In the rows, zero is written as 128.
The rows of T fall into a few groups and each row is roughly a mix of its group's hidden directions.
T:
[[123 151 106 152 152  93 184 137 154 124]
 [132 109 125 103 166  95 112  74 123 151]
 [128 110 126 145  65 157  91 148 126 119]
 [118 157 101 160 127 147 122 159 155  78]
 [ 92 138  95 126 162 182 143 124 142 110]
 [115 158 111 166 134 112 105 162 142  80]
 [104 101 105 123  81 183 138 136 127 124]
 [ 97 103  95 134 113 193 129 119 120 117]
 [143 126 168  96 151 100 100  91 106 104]
 [108 148 114 149 187 112 131 136 130  83]
 [143 146 109 150 123 130 105  67 150 161]
 [107 124  62 124 146 141 125  90 151 128]
 [150 125  72 152 107 139 171 151 120 127]
 [124 189 147 117 171  98 116 116 127 132]
 [134 130  97 149 115 110 186 152 137  91]
 [147 167 146 167 108 155 120 155 156  98]
 [154 113  95 114 116 157 141  77 159 147]
 [184 134 181 140 135 127 132 130 120  97]
 [146 167 152 129 178  91 108 106 124 142]
 [125  95 118  98 113 186 137 149  96 120]
 [117 141 160 145 113 112  66 112 151 151]
 [136 136 127 116 154 191 146  94 157 131]
 [ 95 134  88 141 187 112 110 110 128 132]
 [172  95 144  84 150 112 135 101 145 113]
 [144 124 119 135 136  67  98 143 139  84]
 [119 154  91 178  88 115 103 123 134 143]
 [178 118 103 132 102 139  94 109  88 139]
 [139 104 139  84 138 141 148 123  88  81]
 [171 142 171 114 120  99 113 107 124 169]
 [104 151 158 135 148 174 133 105 111 171]
 [ 83 147  90 141 138 181 140 122 131 140]
 [178 110 100 113 114 146 121 114  76 125]
 [153 146 128 167 101  87  86 108 141 138]
 [123 187 146 120 171 139 109  98 115 129]
 [149 110 136 122 116 150 102  83 113 182]
 [113 171 139 185 108 119  98 149 121 134]
 [119 103 115  93 139 185 154 147 103 136]
 [156  95 135  97 121 111 133  80 123 169]
 [153 127 154 127 102 161 141  92 129 180]
 [ 98 110  63 130  99 122 142 152 121 119]
 [107 169 120 135 185 147 109 100 117 116]
 [115 113  91 130  81 133 153 177 123 112]
 [106 140  80 136 134 182 144 123 155 111]
 [ 96 130 170 112 143 101 147 133 147  78]
 [126 113 121  86 165 152 176 133 100 112]
 [141 164 140 168 122 137 100  85 142 163]
 [118 109 141  75 168 159 149 124 100 119]
 [132  96 152  86 123 150 164 117 103 165]
 [166 110 159 126  92 177 122 106 113 139]
 [ 97 164 126  98  94 180 128 120 123 141]
 [155 126 120  92 178 122 154 103  92 125]
 [127 135 106 171  87 140 100 142 150 168]
 [134  98 123  92 124 185 121 134  88 131]
 [107 103 104 112  76 107 148 160 147 149]
 [118 100 120 128  76 173 126 161 121 106]
 [170 119 169 131  95 173 133 125 115 108]
 [159 111  95 129  99 169 105 128  95 156]
 [105 126 176 103 167 147 145 155  98 126]
 [100 156 106 162 109 168 129 109 125 170]
 [132 148 118 181  92 100 105 133 161 143]
 [135 137 169 143 135  69  97 148 109 119]
 [ 72 157  93 120 145 111 140 154 142 108]
 [151 124 155 137 106 145 154 164 130  71]
 [147 115 185  90 156 149 148 114 120 142]
 [180  80 154 136  96 114 129 128 126 146]
 [133 154 179 153 130 107 111 173 118 105]
 [111 144 121 134 143 198 119 106 111 103]
 [152 103 125 110  77 156 163 122 129 160]
 [106  94  86 161 170 140 123 123 124 101]
 [108 103 101 153 150 181 125 120 118  90]
 [137 111 136 104  65 111 139 144 138 168]
 [ 95 130 152 149  94 141  83 143 163 146]
 [146 121 141 104 132 191 161 105 146 141]
 [134  79 115 143 105  93 152 167 143 109]
 [132 132 135 117 153  90 176 125 127  77]
 [141 137 139 156 181 104 133 138 127  76]
 [125 146 101 180  98 116 124 144 163 158]]

One row of each group comes first, with its name. Which group is each row after those in?
[175 147 152 147  94 164 131 113 161 133]  D
[154 136 123 104 183 118 133  92 102 155]  P
[106 118  97 153 176  88 133 145 138  99]  F

[156 111 111 103 138 130 169 127  88  84]  P
[149 113 138 123 137  56 100 130 123 109]  D
[120 159 128 149 160  76 158 123 162 129]  P
[145 137 200 130 133 104 114 145 105 136]  D
[162 130 128 156  83  94  90 112 121 106]  P
[ 95  99  76 141 162 127 110 106 129 150]  F
